In the data rows, zero lies at 4.5, halfway between 4 and 5.
Here is a table of points, one per row:
[5 6 1 2 4 4 8 4 4 5 5 3 8 9 4 4 8 4 1]
[4 7 7 8 1 2 3 9 5 2 5 7 4 4 7 5 0 2 5]
[6 5 0 1 5 6 8 4 4 6 4 3 6 3 4 3 9 8 5]
[5 5 2 4 3 5 0 5 4 3 6 7 5 9 6 6 0 0 4]
[3 5 3 4 5 5 2 4 3 7 3 3 4 3 5 4 7 9 9]
[4 3 5 3 5 5 6 4 6 6 4 5 7 3 4 5 6 6 0]
[4 4 5 3 6 5 6 5 3 4 4 3 0 3 4 2 9 9 9]
[5 1 9 9 4 4 6 6 7 3 4 5 0 3 6 5 1 0 2]
[5 4 5 2 5 5 4 3 3 6 4 3 7 3 4 3 9 9 7]
[5 5 5 3 5 4 4 3 2 6 3 3 4 3 4 4 9 9 9]
[5 5 6 3 5 4 3 3 4 6 3 4 1 3 5 4 8 9 8]
[4 0 5 9 5 5 8 4 7 3 5 7 0 3 4 5 0 0 7]
[5 6 5 3 5 3 5 5 3 3 4 2 3 4 4 5 7 9 7]
[3 4 8 4 5 5 7 4 6 9 3 5 6 3 1 3 7 3 2]
[3 2 7 5 6 5 4 5 5 9 4 4 6 5 1 3 6 5 2]
[6 6 5 9 4 5 3 3 6 0 5 4 2 3 7 7 4 0 2]
[4 4 4 2 5 5 7 3 4 5 3 2 5 4 4 3 9 9 8]
[4 4 8 9 4 5 6 2 6 3 5 6 5 1 7 6 1 0 2]
[6 3 5 5 7 4 2 3 3 7 4 4 8 5 4 3 1 8 3]
[3 2 6 8 5 5 8 4 7 2 4 6 0 3 4 5 0 4 9]
[5 4 2 4 3 5 0 5 5 3 7 7 6 9 6 6 2 0 2]
[5 7 3 1 5 4 5 4 5 5 4 4 5 7 4 3 8 7 2]
[3 2 6 3 4 4 9 4 8 5 3 7 4 3 4 6 1 4 5]
[5 7 5 9 3 6 5 7 3 2 5 5 7 6 4 4 0 0 0]
[4 5 5 2 7 4 8 4 2 5 4 2 5 3 4 5 7 8 7]
[4 7 7 8 2 3 2 9 4 2 5 7 6 4 5 6 0 0 4]
[4 5 6 3 6 5 7 4 4 4 6 3 0 3 5 2 7 8 9]
[5 4 1 2 4 5 9 3 6 5 3 5 8 7 3 4 6 5 2]
[5 5 4 3 5 5 5 4 4 3 5 2 0 5 5 5 7 9 6]
[5 6 0 4 4 5 0 4 5 3 6 5 5 9 6 5 3 3 3]
[5 5 6 6 6 5 0 3 3 6 3 5 8 4 4 3 4 7 8]
[4 3 7 3 5 5 9 4 6 8 5 5 3 3 3 6 1 4 0]
[4 6 7 3 3 2 4 2 3 3 5 3 7 4 5 8 8 7 6]
[5 3 1 2 5 5 5 5 5 6 4 4 9 5 3 3 9 2 2]
[5 4 7 6 3 4 5 2 6 3 7 3 2 2 8 7 2 0 3]
[4 7 6 9 2 4 2 9 3 1 5 7 6 5 5 5 0 0 3]
[2 2 7 5 5 5 8 4 7 4 3 7 3 2 5 6 0 3 4]
[4 5 0 2 5 4 6 5 5 6 6 5 7 7 4 3 8 3 5]
[5 5 6 4 5 5 0 2 3 7 4 3 7 4 4 5 1 8 8]
[4 5 5 3 5 3 5 4 3 6 4 4 2 5 4 3 8 9 8]
[4 7 6 9 3 6 4 8 3 1 5 7 6 6 4 4 0 0 0]
[4 6 0 2 4 4 0 5 5 5 6 5 6 9 6 4 3 3 4]
[6 2 2 1 5 6 9 5 5 6 3 4 6 4 3 3 9 5 6]
There is one direction along which these points spread out most. Where along it does each point below lie, from 0 to 9? The average falls between 4 and 5, and the first point above lies past it.
[4 7 6 9 2 4 2 9 3 1 5 7 6 5 5 5 0 0 3] 2
[4 5 5 3 5 3 5 4 3 6 4 4 2 5 4 3 8 9 8] 6
[4 7 6 9 3 6 4 8 3 1 5 7 6 6 4 4 0 0 0] 2
[4 0 5 9 5 5 8 4 7 3 5 7 0 3 4 5 0 0 7] 3
[5 5 6 3 5 4 3 3 4 6 3 4 1 3 5 4 8 9 8] 6
[5 1 9 9 4 4 6 6 7 3 4 5 0 3 6 5 1 0 2] 2
[3 5 3 4 5 5 2 4 3 7 3 3 4 3 5 4 7 9 9] 6
[4 6 0 2 4 4 0 5 5 5 6 5 6 9 6 4 3 3 4] 4
[5 4 7 6 3 4 5 2 6 3 7 3 2 2 8 7 2 0 3] 3
[3 2 7 5 6 5 4 5 5 9 4 4 6 5 1 3 6 5 2] 5
[4 5 0 2 5 4 6 5 5 6 6 5 7 7 4 3 8 3 5] 5
[6 5 0 1 5 6 8 4 4 6 4 3 6 3 4 3 9 8 5] 7
[5 5 6 4 5 5 0 2 3 7 4 3 7 4 4 5 1 8 8] 5
[5 5 6 6 6 5 0 3 3 6 3 5 8 4 4 3 4 7 8] 5
[3 2 6 8 5 5 8 4 7 2 4 6 0 3 4 5 0 4 9] 3
[4 3 5 3 5 5 6 4 6 6 4 5 7 3 4 5 6 6 0] 5
[5 5 2 4 3 5 0 5 4 3 6 7 5 9 6 6 0 0 4] 3
[6 6 5 9 4 5 3 3 6 0 5 4 2 3 7 7 4 0 2] 2
[4 7 7 8 2 3 2 9 4 2 5 7 6 4 5 6 0 0 4] 2
[4 6 7 3 3 2 4 2 3 3 5 3 7 4 5 8 8 7 6] 5
[3 2 6 3 4 4 9 4 8 5 3 7 4 3 4 6 1 4 5] 4
[5 6 5 3 5 3 5 5 3 3 4 2 3 4 4 5 7 9 7] 6
[5 4 5 2 5 5 4 3 3 6 4 3 7 3 4 3 9 9 7] 7
[5 4 2 4 3 5 0 5 5 3 7 7 6 9 6 6 2 0 2] 3
[5 5 4 3 5 5 5 4 4 3 5 2 0 5 5 5 7 9 6] 6
[4 4 5 3 6 5 6 5 3 4 4 3 0 3 4 2 9 9 9] 7
[4 4 8 9 4 5 6 2 6 3 5 6 5 1 7 6 1 0 2] 2
[6 2 2 1 5 6 9 5 5 6 3 4 6 4 3 3 9 5 6] 6
[6 3 5 5 7 4 2 3 3 7 4 4 8 5 4 3 1 8 3] 5
[5 7 5 9 3 6 5 7 3 2 5 5 7 6 4 4 0 0 0] 2
[5 6 1 2 4 4 8 4 4 5 5 3 8 9 4 4 8 4 1] 5
[5 3 1 2 5 5 5 5 5 6 4 4 9 5 3 3 9 2 2] 5
